In the rows, zero is written as 128.
Named turns come first, each shown by rows before and after it. Which turns, in which order, take the first row of each pair that follows to the second? Write the first one first, as in the answered first pair.
fevo (before => after):
[136 113 145 123 153  91 135 121 119 213 151  87 116 121 160 128 108 143
  97 158 194 116 133 143 137 120 142 102 105 129] => [116 124 148 135 142  88 134 121 126 201 149  91 116 107 147 118 100 142
 102 152 206 118 139 133 128 124 147 106  80 134]
[115 115 144 139 123 136 122 119 146 137 147 151 150  99 133 108  89 122
 140 114 156 125 129 118 148 135 148  99  92 129] => [ 95 118 133 135 112 127 135 106 128 123 114 138 162 117 140  96 108 124
 137 105 145 127 136 117 152 144 132 111  79 142]
[111 139 166 132 152 152 132 162 160  86 152 166  90 100 100 166 138  95
 169 132 108 132 124 168 121 125 161 169 160 106] => [ 80 153 155 138 134 150 137 151 150  61 121 163 101 104  97 146 137  94
 173 121 109 134 137 161 114 140 155 182 132 130]
fudob (before => after):
[136 103 117 121  93 121 112 103  98 112  86  83 155 174 151 137 164 129
 102 127 103 135 128 117 137 134 123 107 141 140] => [159  96 126 128  87 117 104 113 116 139 112  75 160 159 163 120 136 130
  94 129 132 130 127 100 139 132 134  86 143 133]
[158 126 112  97 106 117 117 139 102 143 155  77 103 126 126 121 114 136
 142  90 143 155 101 124 112 112 132 148 118 155] => [159 124 116  95 110 121 118 143 101 145 166  86  95 127 121 132 117 134
 146  93 145 156  98 132 107 111 133 147 128 148]
[107 132 151  74 126 159 135 161 204  76 159 179  96 116 168 150 128 108
 157 105 154 102 110  95 111 137 162 139 147 145] => [ 91 140 143  75 127 164 140 157 192  57 135 176  94 124 163 158 142 103
 167 104 128 105 115 112 106 146 156 153 137 153]
Zuri (before => after):
[143 168  97 142 156 137 145  81  49 121 115 173 134 164 116 199 184 108
 153 140 107 115 144 182 113 135 121 144 124 134] => [170 133 154 134 154 175 122 121 115 123 126 132 180 169 184 179 146  62
  97 118 102  88 154 143 173 104 113 161 165 126]
[112 145 126 103 123 126 125 120 100 114  91  99 121 158 128 102 139 150
 135 106 122 141 138 122 140 154 148 139 117 162] => [139 129 121  91 140 123 125 116  93 138  99  97 118 169 133 116 143 155
 128 118 115 141 134 128 147 147 145 124 139 147]
[118 156 135 125 108 125 159 121 107 144 150 102 133 150 181 110 114 203
 143 156 194 137 131  73 130 153  93  53 112  91] => [112 152 149 128 105 130 154 134 127 136 149  92 140 147 189  95 105 190
 140 147 197 133 138  66 140 146  91  62 110  98]
mus (before => after):
[101 140 176 141 114 145 124 123 137  82  98 121 142  88 132 129  91 114
 131 110 115 105 146 123 108 134 117 155  91 132] => [132 116 181 124 115 148 126 124 136 105  91  95 162 113 166 126  95 107
 101 110  98 100 145 115 136 118 104 151 119 126]
[125 121 164 130 127 142 115 148 167  89 126 119 146 124 136 133 135  99
 128 124 132 123 145 120 137 124 136 149 152 111] => [144 112 157 117 136 133 114 141 158 108 133 116 150 127 147 143 138 102
 120 127 123 124 139 126 146 116 130 138 164 101]
[162 136 134 155 160 162 134 112 117 137 114 131 154  82  82 132 118 106
 162 127 170 177 138 104 140 131 150 118 147  86] => [145 136 141 159 151 168 133 117 125 125 106 130 160  78  78 127 113 101
 163 118 168 175 142  99 143 133 147 128 142  94]
Now pairs of rows:
(2 to 3 turns a pair)
[123  92 157 106 131 159 118 163 146 113 156 133 135 137 136 105 122  83
  97 134 120 126 135  98 156 114 145 156 156 125] => [ 93 100 145 108 117 157 127 148 128  90 124 126 146 154 140  87 134  88
  96 126 112 132 147  97 152 123 132 166 133 146] | fevo, fevo, fevo
[153 129 109  82 109 112 114  90 103 151  99 113 136 142 125 143 138 129
 143 154 120 170 153 130 133 107 103  78 142 179] => [131 143 108 103  91 105 110  93 120 136 107 123 133 113 108 116 121 138
 164 148 150 169 160 118 118 119 116  72 109 187] | mus, mus, fudob
[152 131 153 137 140 124  96 141 164 147 173 135 132  93 134  96  92 123
 117 113 181 111 125  98 129 121 150 106 128 122] => [173 115 141 122 136 119 103 135 148 165 157 110 147 125 161 100 104 127
  92 112 166 110 129  93 144 115 132  96 140 124] | fevo, Zuri, Zuri
[126 137  60 109 125 122 117 107 135 123 136 170 115 142 131 166 121 131
 125 139 116 126 122 167 135 128 115 106 147 145] => [115 147  72 125 121 130 114 118 154 113 151 181 104 117 120 160 103 127
 138 134 139 125 123 158 124 130 126 108 132 143] | fevo, fevo
[127 130 141 115 119 116 132 122 131 152 125 151 125 113 116  84 120 131
 164 117 138  97 131 164 121 137 128 153  60 167] => [126 128 133 108 118 111 137 118 119 154 113 144 133 127 125  84 122 133
 157 117 130  99 138 166 127 139 121 148  61 172] | fudob, fevo
[103 155 154 131 116 100 122 146 118 109 123 123 140 131 135  81  78 126
 102 130 192 116 135  96 137 129 153  81  85 122] => [134 157 123 113 147  85 122 132  79 132 141 153 100 142 102 136 117 154
 126 165 173 130 111 136 114 133 160  62 106  99] | Zuri, fudob
[150 108 171 121 126 157 117 168 169 126 156 139 150 108 139 137 102  96
 113 128 122 101 121 110 154  98 142 132 157 114] => [160 117 150 118 133 145 119 162 158 145 181 158 123  93 121 152 107 114
 134 145 138 103 105 119 132 110 152 114 152 104] | mus, mus
[114 146 170 124 135 147 120 162 134  94 140 145 113  94 129 133 106  87
 142 130 148 128 138 147 130 110 137 144 124 113] => [104 153 128 113 130 122 140 119  72 101  98 140 112 132 114 143 149 120
 147 140 121 143 141 167 121 120 114 140 106 128] | fevo, mus, Zuri
[154 120 158 141 124 138  94 150 171 164 180 121 153 104 148 109  75 110
 114 113 168 121 143 104 137 130 147 116 118 123] => [159 137  91 126 138 110 116  96  89 187 162 145 120 134 102 151 138 162
 147 147 140 148 130 151  96 148 137  97 110 118] | Zuri, mus, Zuri
[118 132 170 142 148 165 130 142 156  83 149 176  81  84  90 167 116  76
 160 141  99 133 133 139 112 121 149 145 157 121] => [ 78 154 135 147 125 148 142 113 123  58 100 164 101 110  83 140 137  90
 167 129  89 140 142 140 105 141 127 154 109 155] | Zuri, fevo, fevo
[114 111 144 100 121 153 123 145 116 111  81 105 168 174 162 131 128  98
  97 117  64 120 128 131 175 125 102 156 136 150] => [ 65 155 103 132  98 123 134 122  97  92  81 139 136 141 103 105 123 134
 152 123 117 132 127 131 118 158 121 137  61 169] | fudob, Zuri
[123  96 146 133 128 172 116 138 161 119 122 125 134 129 136 132 119 122
 124 120  95 122 137 147 147 108 127 150 174 117] => [108  99 132 131 126 167 124 127 136 108 101 122 135 144 128 138 138 128
 130 124  78 128 140 159 141 112 115 159 166 124] | Zuri, mus, fevo
[158 138 140 112 132 131 130 132 132 175 133 143 147 134 178 155 145 107
  97 109  96 132 121 134 133 109 139 115 176 104] => [112 151 158 130 108 142 128 134 149 135 101 131 171 125 183 122 134  89
  95  79  97 130 134 117 136 110 137 143 142 128] | Zuri, mus
[166 132  92  96 128 101 135 108  79 163 103 124 136 169 114 141 175 172
 128 131  98 144 120 145 117 133 105 111 139 118] => [186 125 104  94 144 113 129 115  89 169 125 130 129 164 112 157 174 168
 129 136  99 140 115 149 117 122 109 109 162 105] | fudob, fevo, fudob
[131 155 125 158 132 151 105 130 149 106 148 148 101  99 118 138 106 104
 163 141 136 128 124 133 125 122 153 135 137 108] => [139 134 118 135 124 153 106 120 131 111 106 100 152 148 168 120 119  95
 114 130 103 125 140 122 161 112 114 148 153 124] | fevo, mus, mus
[147 107 126 122 158  89 142  93  97 182 137 179 108 139 119 144 140 143
 121 138 133 132 133 159 120 117 130 117 127 119] => [143  97 180 135 149 118 126 133 156 166 155 166 130 106 145 112  92 104
 105 116 158 113 146 126 143 102 140 138 133 118] | fevo, Zuri
[111 136 143 132 113 152 129 125 127  91  96 116 143 114 132 142 140 112
 127 120 105 130 138 123 135 128 131 177 130 139] => [108 143 124 132 115 145 138 110 105  97  87 124 136 124 124 141 155 128
 133 126 106 133 139 134 133 137 128 170 123 146] | mus, Zuri
[107 134 112 105 136 110 123 113  80 138  98 102 145 163 123 137 164 129
 118 127 110 121 146 147 111 122 104 124 133 134] => [141 129 143 115 156 126 106 140 127 165 167 129 115 113 109 160 127 117
 130 138 142 112 128 140 102 109 137 102 164 101] | fevo, fevo
[126 133 147 143 133 159 131 123 153  77 118 124 126 120 119 121 124 107
 130 101  93 154 158 135  93 104 105 150 117 133] => [146 121 154 149 129 156 119 133 174 109 149 113 134 108 135 108  94 109
 111 102 128 148 154 112  99  99 112 127 118 127] | fudob, fudob
[127 145 124 148 103 112 142 127 124 120 128 136 146 122 109 108 106 138
 143 126 162 147 140 103 123 158 142 132 101 152] => [168 127 131 137 125 117 137 135 133 152 165 143 139 117 112 137 107 142
 139 142 164 143 130 107 126 141 150 116 137 124] | fudob, Zuri
[ 77 154 118 136  93 151 138 127 106 111  98 151  89 110 108 143 122 124
 152 126 135 127 138 140 119 147 123 136 112 135] => [138 130 133 119 123 153 128 140 126 159 156 158  82 107 120 162 105 129
 140 143 150 118 120 136 132 130 135 102 159  99] | Zuri, fevo
[153 130  98 112 127 131 163  95  85 138 115 160 131 131 138 147 169 170
 117 138 122 139 146 133 130 130 144  88 146 123] => [134 146 118 139 126 138 158 110 114 120 143 185 101  89 111 139 148 163
 147 136 150 133 140 129 108 131 165  94 131 118] | fevo, mus
[109 162 121  95 131 108 130 100  86 181 156 157 137 138 136 119 145 154
 107 167 123 125 134 154 111 172 129  67 137  95] => [114 165 124  94 141 114 128 105  94 181 161 161 128 128 127 130 143 151
 117 168 124 126 130 156 107 169 141  72 143  87] | fudob, fevo
[ 82 146  76 128 124  69 137 114  87 154 134 106 158 152 108 111 111 187
 144 108 154 172 158 108 142 145 103 121  84 170] => [130 123 119 125 145  86 119 147 142 195 205 110 154 119 131 118  65 167
 129 114 184 160 147  90 159 127 126  98 128 134] | Zuri, fevo, fevo
[158 112 155 126 139 134 149 119 132 155 138 115 118  75 146  98 132 128
  87 117 153 142 121  88 113 115 108 142 129 106] => [150 124 122 128 140 115 160  92  93 153 128 128 101  84 123 115 161 153
 111 128 146 154 113 110  91 129 109 134 120 112] | Zuri, mus, Zuri
[125 113 100 114 113 124 141  99 102 136 104 108 157 158 146 113 136 153
  86 129 124 122 130 117 140 138 109 119 113 142] => [118 134  97 128 124 121 138 105 113 134 152 150 110 109  97 129 123 161
 134 146 157 123 116 131 101 152 137 103 103 123] | fevo, mus, mus
[106 146 150 128 111 113 139 103  78 116  97 135 129 185 114 122 164 121
 131 127 121 114 118 150 134 121 122 159 103 164] => [157 121 157 110 132 121 135 114  83 152 133 134 124 192 132 149 162 121
 113 146 114 110 105 157 147 103 123 141 156 138] | mus, fevo
[185 114 111 104 143 115 124 143 112 152 134 122 117 141 128 168 136 126
 132 156 110 139 113 145 129 133 122 106 173  97] => [160 113 163 123 130 139 113 173 171 124 150 115 127 109 142 144  96  91
 122 132 132 125 121 117 143 125 133 134 168 102] | mus, Zuri
[160 114 144 106 166 167 136 153 133 135 132 118  77 158 156 145 170 100
  79 151  61 117 125 167 152 129 130 172 161 118] => [126 120 156 116 150 172 135 157 146 108 106 109  98 153 163 114 163  83
  75 132  57 115 138 148 158 132 127 193 139 134] | Zuri, mus
[ 97 134 172 159 147 169 103 133 151  86 128 146 107  95 139 151 136 103
 161 176 135 115 133 148 108 126 152 171 122 175] => [108 117 163 140 144 164 105 119 129  87  87 115 141 134 172 148 159  96
 125 167 100 120 140 148 138 123 122 175 136 190] | fevo, mus
[111 141 110 123 144 118 130 124 121 106 137 166  80  91  79 149 143 149
 166 135 131 138 114 147  84 137 149 130 113 118] => [157 112 139 112 155 134 121 144 146 142 176 149  88  87 109 161 123 126
 141 138 134 125 107 138 111 114 154 113 159  92] | Zuri, mus
[132 139  95 121 160 116 140  86  98 144  66 130 119 137 114 153 164 185
 141 105 110 120 111 185 121 173 124 112 104 145] => [ 84 149 138 144 135 139 138 110 144  97  47 118 142 112 129 113 130 147
 138  70 121 107 134 152 138 173 125 149  78 170] | Zuri, Zuri
[127 131 153 114 105 143 130 132 120 150  87 108 139 127 158 117 149 102
  91  95 103 112 107 146 135 125 136 157 119 122] => [105 156 148 135 102 135 134 129 121 141 104 140 106  93 116 120 141 115
 132 102 128 117  96 154  96 137 161 154  92 122] | fevo, fevo, Zuri
[198 108 108 128 148 118 118 133 136 184 198 145 104 111 136 138 124 130
 132 150 145 129 117 156 110 120 137  94 179  75] => [146 135 134 138 154 146 120 138 140 104 166 170  79 100 109 162 156  92
 166 139  92 141 123 188  96 121 139 157 183  91] | mus, Zuri, fudob
[218  99 132  96 159 173 164 111 152 159 173 116 127 161 175 161 149 136
  86 137 111 110 149 155 162 111 114 111 223  83] => [143 163  98 123 149 160 173  88 119 101 160 181  63 126  78 187 182 159
 180 152 117 128 140 196  92 142 137 135 159  99] | fudob, mus, mus
[ 46 148 114 158 163 105 124 146 151  90 165 149 140  54 123 125 146  73
 167 120 108 143 134 145  96 161 170 141  64 130] => [ 99 105 157 135 178 125 112 178 190 118 192 119 174  67 183 124 126  48
 111 108 102 123 136 119 153 128 160 136 128 115] | Zuri, Zuri
[139 153 123 134 130 122 161  97 102  89  96 126  88 154 108 154 125 145
 136 144 112 174 140 176 113 135 108 138 149 177] => [126 158 165 159 121 142 144 129 160  70 118 131  86 109 112 130  82 122
 141 131 145 162 143 152 110 133 128 152 142 176] | Zuri, fevo, Zuri
[123 153  97 128 140 141 135 116  99 118 127 142  92 110  95 160 154 115
 158 128  79 116 121 171 109 123 122 150 158 113] => [119 157 103 138 137 146 129 121 113 117 140 151  85  88  88 153 142 117
 169 126  99 116 119 165  98 129 133 151 153 110] | fevo, fevo
[ 94 167 113 148 121 117 139  93 137 111 107 137 104 134 112 141 140  92
 137 120 104 124 107 107 100 134 158 134 108 152] => [149 147 125 137 142 120 130 109 158 155 156 140  94 126 124 163 128  91
 123 141 117 119  94 105 111 118 171 108 148 120] | Zuri, fevo
[139 161  89 119  97 119 162 123 114 164 162 145 111 162 141 143 149 122
 140 160 109 122 126 149  86 164 123 120 107 102] => [120 166 101 137  77 120 158 130 141 161 166 137 124 141 148 111 114 120
 138 144 146 117 140 121  90 170 128 117  78 108] | mus, fudob, fudob
[165 140  88 127 154  96 121 108  88 172 162 140  90 124 109 169 152 155
 153 178 131 113 101 150 123 138 154  87 139 114] => [ 71 162 141 163 106 125 119 136 137  73  90 106 142 105 133  92 118  98
 149 118 128 104 143 106 146 146 140 163  83 170] | Zuri, Zuri, mus
[124 139 103 121 126 125 143 102  90 124 117 146 103 136 102 152 153 145
 144 147 104 153 118 143  94 136 127 114 123 134] => [162 120 117 109 141 133 135 115 112 153 151 144 104 135 115 169 135 141
 125 154 108 143 114 141 109 121 132  98 153 114] | mus, Zuri, mus
